In the rows, 128 means zero.
Rotation paths and how fast each direction turns (degrees each step)
Each turn is a multiple of 5 degrees from 10 to 175, or 0.
Each row of a path follows its step; steps can be skipped.
path 1
step 0: 168 130 98 104 148 152 107 151 135 156 100 147 132 144 102 136 117 109 93 191 118 134 159 94 173 117 126 84 169 121 149 121 95 118 88 102 154 149 144 152 148 137 144 175 121 93 155 76 166 122
step 7: 105 150 109 128 113 123 141 101 133 174 81 143 111 122 124 139 129 147 147 162 157 126 138 110 110 151 125 129 230 124 120 105 115 138 111 92 175 122 134 117 131 171 103 172 77 118 96 99 134 125
step 9: 161 135 119 94 104 115 163 134 151 146 89 166 131 88 130 122 114 103 87 143 142 120 170 118 129 157 126 61 170 170 116 114 161 122 114 138 108 156 112 174 123 99 130 128 171 118 134 93 179 154
step 15: 106 138 121 202 150 132 129 108 92 126 113 136 111 119 144 93 123 128 69 79 105 147 121 57 111 142 85 153 136 112 113 136 128 126 114 169 113 73 154 117 90 164 133 113 119 113 107 129 154 118
step 23: 79 163 57 99 92 142 178 100 94 121 134 146 134 104 163 109 146 143 159 113 119 154 85 159 120 131 127 130 162 125 161 132 117 149 112 93 119 109 92 123 85 157 128 152 169 111 111 91 139 143
step 25: 151 138 101 98 172 155 88 113 118 173 112 147 131 128 142 149 161 111 117 194 103 119 114 127 168 129 158 103 173 119 129 123 95 133 116 117 111 102 123 162 146 134 155 164 109 101 137 63 181 147
step 29: 133 141 135 144 112 126 146 139 123 163 82 151 131 156 153 136 149 105 160 146 142 148 156 61 118 148 149 74 155 94 76 122 167 123 107 109 94 155 184 119 153 147 173 144 138 126 159 135 142 131
step 33: 146 139 107 177 177 138 132 145 105 142 126 140 128 107 140 78 148 105 117 128 162 146 142 144 123 109 133 136 80 133 101 143 111 97 102 135 139 69 211 115 149 181 162 122 126 153 146 94 105 120
step 39: 87 131 72 106 72 138 127 166 136 168 135 116 157 119 130 131 114 132 138 143 124 114 147 140 111 172 126 80 138 181 166 125 103 124 179 157 115 119 121 171 86 129 140 169 130 166 113 100 100 135
Speeds:
126 135 138 123 131 128 124 148 130 121 134 132 124 122 132 134 144 127 118 140 135 125 128 131 127 128 129 110 125 124 120 126 112 118 124 131 115 132 132 135 154 131 129 135 121 122 135 131 125 130 -> 85
136 126 139 141 123 131 118 131 130 127 130 143 130 120 125 130 120 128 128 120 143 123 132 116 128 122 122 128 113 115 134 132 123 130 135 127 128 113 149 125 129 124 130 127 145 127 117 139 136 121 -> 160
130 133 143 129 139 118 134 119 134 140 115 121 135 111 137 125 129 138 114 130 132 131 120 133 134 119 132 132 129 124 121 130 116 132 113 136 141 125 126 129 129 119 124 130 126 135 115 115 139 121 -> 40
125 122 130 118 125 128 128 138 139 122 130 135 150 131 122 109 129 127 125 129 124 125 151 126 139 129 129 123 136 130 118 128 129 122 132 125 144 124 134 129 125 134 112 132 126 133 123 127 115 115 -> 10
132 125 116 131 123 106 129 133 130 133 133 141 132 138 129 125 146 137 132 136 115 131 118 132 125 119 132 131 134 109 127 133 133 131 137 139 129 127 128 137 133 119 117 118 143 129 135 128 131 131 -> 55
134 136 122 114 136 114 120 132 113 130 134 123 129 139 128 129 115 130 115 137 117 118 125 114 131 135 120 144 137 131 130 131 124 139 125 132 123 123 132 121 139 132 129 142 134 120 120 131 124 118 -> 145
path 2
step 8: 75 147 135 141 148 145 92 111 108 108 139 120 149 136 125 151 112 141 179 114 131 122 150 110 139 144 83 119 87 163 150 174 85 161 133 150 155 149 108 124 140 174 130 106 130 165 192 140 96 136
step 10: 128 152 90 139 110 109 162 112 164 162 139 141 135 136 146 170 136 102 107 145 135 147 173 123 116 124 118 72 68 111 110 96 105 105 173 97 109 130 161 143 158 164 135 147 153 130 166 124 169 134
step 14: 107 120 149 143 73 128 92 113 113 152 114 167 169 123 114 133 140 152 122 145 78 149 121 117 92 97 143 76 120 94 154 140 72 118 159 113 132 162 144 140 161 143 159 99 159 143 172 126 126 151
step 17: 145 140 51 137 150 135 139 117 114 129 126 93 154 153 115 147 117 117 155 106 114 123 138 99 136 160 90 93 130 159 150 120 99 165 139 155 116 160 133 107 135 120 181 81 146 197 137 112 145 137
step 19: 128 134 149 182 111 129 112 94 123 125 147 117 121 136 173 136 149 123 76 153 116 190 147 73 97 145 112 98 88 90 171 141 128 99 138 111 76 134 110 125 134 145 128 152 150 150 140 167 130 104
step 21: 101 179 118 76 167 119 90 141 127 106 133 139 164 145 137 121 133 168 110 131 128 117 168 114 146 161 101 92 177 137 115 144 104 142 163 163 114 155 122 172 139 184 143 103 121 158 148 135 150 120
step 30: 139 149 120 127 141 122 128 113 127 109 146 93 149 115 138 145 150 129 166 136 130 145 174 130 202 144 84 120 148 138 146 161 107 106 189 164 117 181 155 152 104 100 158 99 139 130 126 161 145 97
step 33: 119 165 139 111 155 129 122 127 130 115 78 161 137 161 120 119 164 169 71 95 115 111 175 115 123 181 147 116 103 126 150 142 120 128 166 106 131 147 145 154 104 167 137 108 108 111 185 152 122 120
step 36: 165 139 139 147 149 97 52 112 155 136 118 90 136 130 146 152 163 134 140 91 88 148 147 89 122 117 134 108 90 106 111 153 130 162 129 114 122 176 146 158 156 126 136 137 168 172 109 133 140 92
Speeds:
128 126 127 112 126 139 131 116 131 124 132 128 145 134 128 117 127 120 127 131 127 138 116 129 126 133 141 110 122 133 137 134 138 126 116 126 122 127 126 120 127 124 132 126 116 117 134 137 126 106 -> 55
133 134 136 141 124 130 143 144 124 126 120 129 120 128 128 119 107 131 119 127 124 139 131 127 116 142 129 138 136 119 126 132 125 117 121 122 127 128 123 131 127 122 140 120 125 134 133 143 119 120 -> 55
148 137 117 138 134 136 131 117 118 125 134 122 135 140 137 129 135 121 135 131 134 126 131 143 122 122 127 130 125 118 131 141 138 130 120 129 135 133 114 126 143 127 129 124 127 136 125 134 120 145 -> 35
127 117 137 122 127 136 141 135 136 136 133 130 118 134 137 121 154 142 129 132 115 124 138 123 119 119 123 127 115 125 120 122 138 121 131 129 123 121 131 119 133 127 140 123 124 131 132 126 116 129 -> 80
123 130 132 126 131 123 125 127 113 125 108 138 120 123 121 132 131 129 126 121 138 128 131 133 134 127 127 117 131 134 115 134 147 141 131 115 122 127 122 119 134 125 140 120 116 144 134 122 139 125 -> 90
133 119 132 118 141 135 126 124 123 134 138 114 132 119 123 136 121 130 116 127 129 126 115 129 137 138 118 135 131 116 131 124 137 122 138 126 123 131 127 122 137 142 137 135 136 143 122 119 117 116 -> 170
125 131 135 129 128 129 137 137 125 126 116 141 130 132 137 139 126 124 139 119 143 129 117 113 124 128 119 114 124 125 143 113 133 115 131 134 138 123 114 127 140 124 124 124 140 123 122 122 127 124 -> 120
path 3
step 4: 193 112 118 128 103 158 151 145 81 145 92 88 104 96 138 128 96 137 113 154 86 126 159 200 129 129 127 119 117 141 112 116 135 144 93 98 159 109 152 148 94 128 149 108 204 121 122 109 103 163
step 13: 146 118 141 148 105 120 99 112 106 117 100 162 106 106 172 69 89 143 171 121 172 101 67 129 139 132 111 84 91 164 121 131 86 119 135 155 110 156 124 96 157 98 77 99 143 133 148 153 117 105
step 15: 169 127 168 84 110 130 153 135 115 166 139 145 173 122 102 151 95 143 140 129 147 166 133 117 141 146 60 78 108 149 112 118 165 197 98 138 125 163 114 118 105 166 148 86 160 142 134 137 95 147
step 17: 139 89 103 133 94 167 105 145 113 159 98 132 67 117 88 166 86 94 93 110 160 99 107 143 87 144 110 93 113 163 117 85 111 103 135 179 131 123 148 176 114 127 137 115 131 74 146 141 93 117
step 23: 185 181 155 145 120 152 95 123 132 112 133 171 172 116 118 182 122 116 110 102 97 152 136 187 147 137 111 101 157 179 151 93 125 126 129 142 93 167 122 126 76 126 162 162 146 154 111 134 101 150
step 25: 105 132 137 140 112 133 95 82 102 149 115 129 105 133 53 114 97 92 108 88 127 119 43 108 110 156 103 104 144 122 153 149 100 97 114 143 88 131 143 119 113 71 100 118 165 132 137 164 155 138
step 31: 182 140 119 158 98 147 110 168 131 181 114 122 117 127 157 121 112 139 137 114 147 109 100 187 133 103 91 94 127 140 173 99 88 133 182 88 134 147 132 143 120 154 108 152 187 147 129 176 120 165
step 38: 172 136 161 138 119 111 135 127 144 88 73 132 141 112 111 93 133 92 126 172 127 138 127 130 143 134 104 70 155 122 161 199 135 136 140 105 97 162 132 148 123 86 107 152 152 164 173 185 97 148
step 39: 135 106 120 153 127 103 111 162 129 131 98 113 129 111 93 145 141 164 157 115 145 159 61 176 133 81 109 86 112 122 118 121 166 136 115 118 141 100 119 101 106 72 133 156 201 170 162 134 123 167
Speeds:
127 113 129 114 124 142 130 131 124 137 131 123 113 137 132 126 118 134 128 134 135 116 132 120 132 131 107 127 123 133 137 112 127 140 130 119 137 129 121 118 133 143 121 131 125 120 132 126 128 124 -> 25
122 127 138 127 142 128 131 134 132 133 135 143 141 121 133 129 127 132 133 124 120 135 129 113 134 123 122 127 114 127 112 129 131 130 143 126 126 131 126 116 120 126 139 116 123 108 133 112 128 134 -> 55
118 134 126 126 119 128 129 133 118 135 114 138 115 131 122 116 128 130 130 127 112 139 126 121 142 131 125 128 134 120 134 129 136 120 123 130 146 139 130 143 131 121 133 135 113 117 128 134 120 133 -> 135
120 130 130 127 143 126 134 131 120 130 137 121 137 109 126 137 128 141 141 146 125 123 129 124 127 121 120 111 131 119 132 131 138 134 113 131 132 121 135 136 132 129 121 125 127 131 137 142 133 136 -> 60
145 132 127 125 123 128 141 130 119 125 134 129 112 130 133 117 126 156 130 122 125 124 109 121 131 127 143 131 129 123 129 133 131 138 126 128 126 118 126 123 119 114 124 124 135 125 127 123 138 124 -> 125
137 136 131 128 121 120 136 130 130 124 133 131 142 136 123 132 139 140 138 124 139 140 121 139 126 132 119 122 133 121 137 123 143 130 145 121 140 126 130 126 122 145 136 144 129 134 122 122 126 133 -> 90
120 122 126 141 128 134 131 135 136 131 132 117 116 120 142 129 131 116 134 121 115 136 126 124 127 132 129 124 119 112 133 130 123 126 116 115 133 114 126 120 110 132 128 133 121 144 122 119 122 130 -> 175
path 4
step 4: 98 116 158 121 136 127 158 129 154 88 136 109 109 169 112 147 75 151 50 118 143 81 152 146 129 135 103 130 112 99 166 88 110 133 101 137 121 134 100 97 108 131 146 156 177 133 84 156 133 163
step 5: 127 80 162 126 136 146 106 119 120 105 137 70 85 146 123 130 121 132 137 96 175 141 166 132 107 125 97 168 136 115 141 119 129 118 123 195 110 151 99 93 134 107 132 153 163 76 110 155 163 180
step 9: 154 108 140 69 160 150 141 87 161 153 117 142 145 133 112 92 132 112 76 142 143 150 160 146 85 139 96 140 108 107 103 111 115 172 113 206 124 133 130 124 144 116 151 157 147 85 155 137 159 146
step 22: 124 105 171 139 87 119 161 168 143 126 155 86 141 123 103 116 76 118 109 134 140 94 151 159 76 146 104 166 103 124 141 44 123 171 111 110 113 126 136 117 162 151 125 173 148 117 112 132 146 124
step 23: 117 103 140 103 130 152 134 118 128 150 128 120 126 182 80 124 96 88 115 137 155 134 166 166 105 108 140 164 165 119 155 91 96 192 74 162 114 121 102 97 159 110 120 144 160 110 144 123 136 175
step 30: 154 105 133 130 127 119 167 76 120 159 168 61 147 135 111 110 145 106 89 156 159 132 166 164 95 168 101 172 144 98 107 96 107 115 106 163 99 128 156 79 136 150 142 146 149 126 107 111 140 138
step 35: 151 136 143 126 195 111 79 110 142 117 104 120 119 138 102 143 103 156 110 147 115 106 173 163 59 157 88 89 127 121 146 125 141 98 113 143 118 115 114 102 155 157 88 165 155 123 119 157 177 137
step 37: 125 136 171 108 132 120 123 116 109 96 134 71 89 166 109 152 112 138 108 142 163 98 160 166 89 102 89 170 168 109 159 118 159 118 116 174 107 134 81 83 127 129 143 130 157 125 124 145 147 165
step 39: 142 117 160 88 159 124 123 110 122 95 98 141 162 138 141 104 39 168 59 115 124 118 152 153 84 87 123 130 146 133 138 93 151 128 121 132 113 159 94 87 122 148 129 116 118 121 118 105 153 162
Speeds:
135 119 127 141 141 139 143 126 117 132 121 118 123 126 143 133 134 126 115 126 116 115 134 118 135 124 142 126 128 118 119 122 119 140 137 133 129 108 127 120 132 124 128 126 129 129 134 130 129 125 -> 170
137 134 137 142 117 114 135 127 140 124 111 127 141 124 124 136 130 125 121 134 132 122 123 126 123 112 133 129 132 129 127 117 130 108 130 115 127 123 121 122 126 137 139 128 139 123 125 136 123 118 -> 175
116 136 125 121 131 125 130 136 139 144 134 119 122 123 142 132 132 122 125 135 130 138 128 120 133 127 123 114 131 129 140 109 133 122 110 140 118 122 122 124 132 121 133 117 132 134 121 125 135 121 -> 55
134 130 133 127 110 134 118 142 126 111 120 126 120 134 127 120 110 133 127 125 130 127 127 118 136 126 139 128 134 116 144 117 141 135 124 130 132 122 125 124 136 138 118 129 123 130 131 138 137 137 -> 20
132 127 126 136 132 119 129 123 110 148 135 125 127 149 128 132 125 148 116 131 123 125 128 125 129 130 133 133 125 127 133 140 143 116 114 125 122 134 134 125 126 132 128 125 126 116 130 138 137 124 -> 10
117 128 110 126 131 125 136 132 123 121 134 133 137 131 133 123 126 110 133 133 121 130 136 144 123 134 151 130 124 126 130 113 126 127 123 122 116 128 132 141 130 133 122 133 129 115 127 143 123 126 -> 35
path 5
step 3: 119 118 160 108 121 128 87 148 139 159 107 116 185 174 162 112 109 148 149 156 169 115 144 118 109 144 138 99 102 116 155 121 191 98 152 149 115 141 114 128 145 101 86 141 162 118 142 83 138 152
step 5: 104 143 118 153 128 145 108 53 156 122 105 106 129 112 109 79 138 141 107 130 134 75 160 132 113 151 108 130 95 124 112 120 136 110 162 143 138 126 65 171 132 98 143 142 87 158 97 127 128 117
step 7: 102 86 145 140 169 142 115 120 166 170 91 128 185 178 140 128 130 135 165 133 160 100 96 130 107 168 121 159 106 109 125 131 183 84 113 123 101 143 161 97 137 121 127 142 108 120 114 121 132 147
step 13: 96 120 111 139 151 144 97 80 149 162 100 97 128 163 95 95 138 160 179 133 145 128 142 165 137 137 105 144 87 97 111 138 168 147 124 121 186 148 117 135 122 91 100 153 100 119 101 126 104 113
step 14: 98 109 155 169 151 133 125 128 128 158 114 98 132 168 132 112 118 148 178 147 137 91 104 172 115 127 96 108 95 149 117 135 168 80 173 125 128 131 113 140 138 81 70 120 143 137 95 112 144 143
step 20: 111 108 142 108 134 111 91 117 160 158 99 81 161 181 164 111 155 130 152 130 105 135 132 148 148 158 109 109 122 105 153 95 179 126 155 174 141 133 121 119 94 90 96 132 101 153 148 113 101 127
step 21: 118 144 179 142 144 122 106 78 139 142 84 112 176 147 143 100 119 136 157 128 136 118 134 123 150 96 96 123 115 89 133 153 177 121 155 107 134 145 86 155 128 112 110 135 93 161 116 109 125 185
step 32: 130 103 155 126 164 146 88 96 179 168 100 97 138 169 156 145 143 116 174 129 132 84 97 112 123 147 126 134 142 128 170 123 166 97 162 146 138 145 126 164 129 98 122 136 69 139 127 126 121 152
step 33: 109 135 150 145 139 97 111 95 145 148 73 104 170 161 150 79 136 119 134 114 151 101 106 106 72 135 131 119 89 119 148 131 186 132 129 129 126 122 122 146 110 119 151 162 138 164 101 128 126 189
Speeds:
136 127 115 133 125 126 121 117 124 137 115 141 133 136 130 133 139 126 117 126 132 126 128 120 137 135 137 125 138 131 149 140 120 126 129 138 120 135 132 115 130 120 113 128 122 127 139 135 125 119 -> 90
108 117 118 117 127 129 126 135 129 117 136 133 136 125 134 130 142 118 120 134 136 134 134 143 136 136 137 137 132 118 124 136 125 117 138 133 124 123 126 130 114 120 144 123 133 129 132 135 136 127 -> 95
138 124 135 125 133 113 117 123 140 126 135 128 137 135 142 127 119 131 124 129 132 135 121 118 128 135 137 125 134 119 131 116 141 124 132 138 127 130 142 123 114 152 134 133 134 121 126 127 125 127 -> 85
119 111 135 126 136 124 131 122 120 133 132 136 128 118 134 128 130 141 134 113 124 122 117 117 110 127 145 123 129 137 127 141 124 121 130 116 115 136 132 132 127 126 135 124 132 131 130 130 126 142 -> 100
133 135 134 101 124 134 133 121 123 137 130 141 123 138 128 140 131 128 120 123 131 133 136 135 110 133 135 118 128 131 123 133 142 135 121 132 142 132 124 129 124 128 125 122 129 140 119 129 136 118 -> 155
126 134 116 122 130 138 126 136 120 132 120 122 126 142 120 135 125 119 131 128 143 128 121 114 127 127 128 144 136 132 128 139 135 133 117 126 118 135 133 150 119 129 135 142 135 120 121 124 123 130 -> 70
path 6
step 5: 141 95 168 81 172 130 163 129 145 173 127 107 119 146 103 133 133 153 145 166 152 145 119 121 108 141 86 144 167 139 131 143 123 166 138 84 139 115 123 85 179 137 87 154 101 162 199 149 145 98
step 10: 124 141 118 92 119 181 110 165 152 178 121 132 157 112 131 110 128 148 163 103 103 87 134 110 163 117 113 175 121 77 152 118 80 78 166 162 175 98 142 117 175 133 121 154 104 120 169 115 149 135
step 13: 128 142 144 85 132 143 179 146 194 159 112 186 147 173 135 128 156 130 137 149 185 88 126 116 112 110 126 176 168 87 139 123 73 135 138 141 144 112 128 121 142 69 97 103 122 139 130 143 142 117
step 15: 114 155 122 113 140 113 163 122 137 122 140 65 133 146 79 138 98 139 127 75 136 126 108 137 131 127 98 148 106 137 142 140 129 99 116 89 157 148 109 129 123 95 76 163 147 49 193 79 142 121
step 16: 114 108 127 137 141 149 105 128 162 144 125 145 143 183 155 131 100 121 117 171 172 109 98 120 77 148 99 125 139 125 158 120 96 129 87 90 126 126 60 138 135 88 124 139 147 113 146 206 108 80
step 17: 170 129 151 72 139 178 136 98 160 160 139 131 93 153 162 120 135 110 104 112 125 135 126 152 115 138 121 140 169 96 176 134 109 65 127 107 150 139 178 116 126 119 149 100 80 186 171 114 155 111
step 18: 125 158 171 100 178 114 99 153 149 108 124 120 150 131 78 114 155 109 144 108 110 109 59 102 139 126 72 178 110 103 131 173 124 104 171 143 140 147 113 120 112 124 77 157 143 145 167 121 105 158
step 19: 135 136 85 150 156 173 149 109 123 160 108 113 112 137 101 103 31 99 131 152 113 148 103 145 128 95 78 156 117 151 140 125 116 97 78 129 139 108 98 159 119 133 126 185 149 105 147 154 124 106
step 34: 116 149 99 114 124 95 142 176 136 88 101 156 103 170 90 144 133 152 106 114 144 125 72 144 106 81 103 165 162 135 141 116 88 104 99 75 156 120 113 130 105 114 82 153 134 97 158 148 134 82
Speeds:
142 136 133 127 138 126 142 122 140 127 129 133 135 127 147 148 123 118 133 116 121 125 120 121 126 132 139 119 125 138 135 139 122 118 126 119 117 129 125 118 134 122 125 137 138 125 123 130 129 134 -> 25
129 120 135 128 127 131 118 142 141 122 135 120 125 134 141 121 118 115 132 140 143 130 135 126 119 134 134 129 119 129 120 128 117 125 127 131 131 120 150 126 128 131 134 143 124 132 119 115 137 125 -> 115
125 132 125 132 122 132 144 130 119 139 138 121 127 124 134 138 121 126 124 123 123 122 130 123 120 109 138 140 130 119 120 127 128 122 126 132 138 148 143 130 129 120 113 121 119 124 131 120 139 124 -> 155
127 140 113 137 130 116 126 141 140 134 117 119 117 124 135 122 124 134 116 129 115 125 112 124 138 135 121 132 136 136 123 130 127 127 129 134 143 131 130 130 130 138 130 135 128 114 122 122 127 142 -> 90
124 129 128 127 133 137 121 118 122 126 127 133 119 133 135 145 122 113 119 114 132 126 131 139 140 128 120 135 121 127 137 129 139 141 124 118 138 126 127 135 137 138 144 121 124 129 126 114 142 135 -> 140
117 133 130 123 129 135 128 132 134 135 121 117 127 136 127 114 125 132 128 121 121 122 121 118 121 114 142 116 126 122 138 128 135 138 140 125 125 112 125 119 135 133 129 114 138 122 115 119 136 114 -> 20
path 7
step 3: 84 124 107 153 172 150 139 131 64 91 179 99 107 122 117 149 163 137 150 197 172 128 119 108 110 157 93 169 135 107 119 112 129 112 162 134 108 147 139 143 105 130 115 131 79 164 164 87 105 192
step 8: 71 111 121 143 128 146 116 137 150 126 104 91 149 102 136 146 164 97 128 148 137 166 111 92 117 202 84 118 146 165 87 106 147 88 145 194 97 91 150 163 144 101 59 117 146 168 135 129 132 135
step 16: 119 142 114 125 150 114 183 169 95 134 141 154 97 133 147 125 128 143 106 144 128 140 117 146 96 173 137 201 80 135 104 83 148 104 142 179 133 84 182 57 116 128 79 84 143 126 155 115 161 130
step 19: 106 130 152 135 160 142 150 121 146 130 106 106 75 159 136 103 177 97 94 187 147 114 138 101 88 120 112 146 151 137 110 130 126 77 150 192 92 150 136 139 113 116 63 110 80 169 147 151 71 140
step 24: 96 134 120 129 96 163 132 184 92 121 134 111 131 89 138 121 152 116 127 191 146 101 134 128 140 129 72 166 106 139 157 84 130 47 78 142 93 123 156 191 136 125 91 126 154 162 149 115 145 147
step 30: 114 118 135 103 192 100 165 150 125 158 116 118 89 125 137 173 141 149 88 201 135 153 118 97 125 112 111 202 150 128 136 83 152 92 112 143 145 149 156 157 147 135 80 141 111 162 189 148 150 121
step 35: 112 91 168 104 146 143 111 179 128 141 159 126 120 128 124 76 200 91 134 162 142 116 168 104 90 155 91 163 144 172 129 87 122 81 139 116 141 119 191 133 113 91 120 77 115 167 133 129 146 150
step 37: 96 107 158 113 113 126 165 145 107 81 153 131 159 130 170 101 125 141 125 99 151 157 85 160 58 168 98 150 93 144 131 110 87 96 200 157 90 134 145 145 144 130 72 82 112 128 139 114 119 153
step 39: 90 107 134 114 106 164 129 152 121 140 108 118 148 90 126 133 142 123 65 144 169 49 98 116 103 188 116 168 161 152 140 155 71 98 140 128 74 126 155 132 68 112 120 119 146 150 171 129 133 164
Speeds:
126 124 141 133 114 136 143 128 140 131 124 146 140 138 120 130 130 124 139 126 130 128 129 122 131 138 118 118 132 138 123 134 118 121 119 116 119 134 135 138 139 134 120 120 134 123 128 116 124 130 -> 25
122 123 127 126 138 128 130 126 126 129 135 131 116 138 115 111 140 141 127 120 131 123 114 140 119 120 131 135 127 132 129 133 124 128 126 135 126 133 140 129 124 119 138 114 140 118 126 126 105 135 -> 20
124 116 113 114 124 132 131 129 128 135 125 121 120 116 116 141 133 130 122 117 127 127 123 140 149 120 116 115 129 130 129 120 139 135 127 128 117 129 121 137 129 117 117 127 127 127 125 116 128 131 -> 20
117 121 120 142 123 114 119 120 129 140 126 141 117 123 132 132 135 113 127 140 129 138 126 135 123 113 121 123 126 142 134 130 117 116 128 120 125 133 132 122 120 120 132 139 136 126 124 132 139 131 -> 65
131 135 126 120 118 137 144 115 132 139 124 125 133 123 126 126 115 125 121 124 133 132 129 135 133 129 143 135 116 129 120 120 122 133 141 116 120 124 131 109 112 136 132 126 139 120 128 124 129 138 -> 65
137 111 120 132 131 125 122 119 120 131 138 118 135 132 131 118 122 121 133 138 133 138 135 130 120 134 121 117 130 129 132 119 129 138 143 122 141 132 122 140 133 135 140 118 137 133 125 110 124 135 -> 125
130 131 119 123 128 117 128 129 135 122 130 123 118 136 125 113 116 125 137 132 141 108 125 133 124 130 127 136 112 143 121 130 144 123 115 114 125 130 121 130 129 126 126 122 126 133 129 121 144 121 -> 100
130 111 134 114 117 142 127 134 128 131 137 132 109 128 131 124 127 120 130 138 124 129 129 124 130 115 141 127 139 129 116 119 134 121 130 117 132 121 135 134 133 129 132 130 128 129 149 136 120 117 -> 70
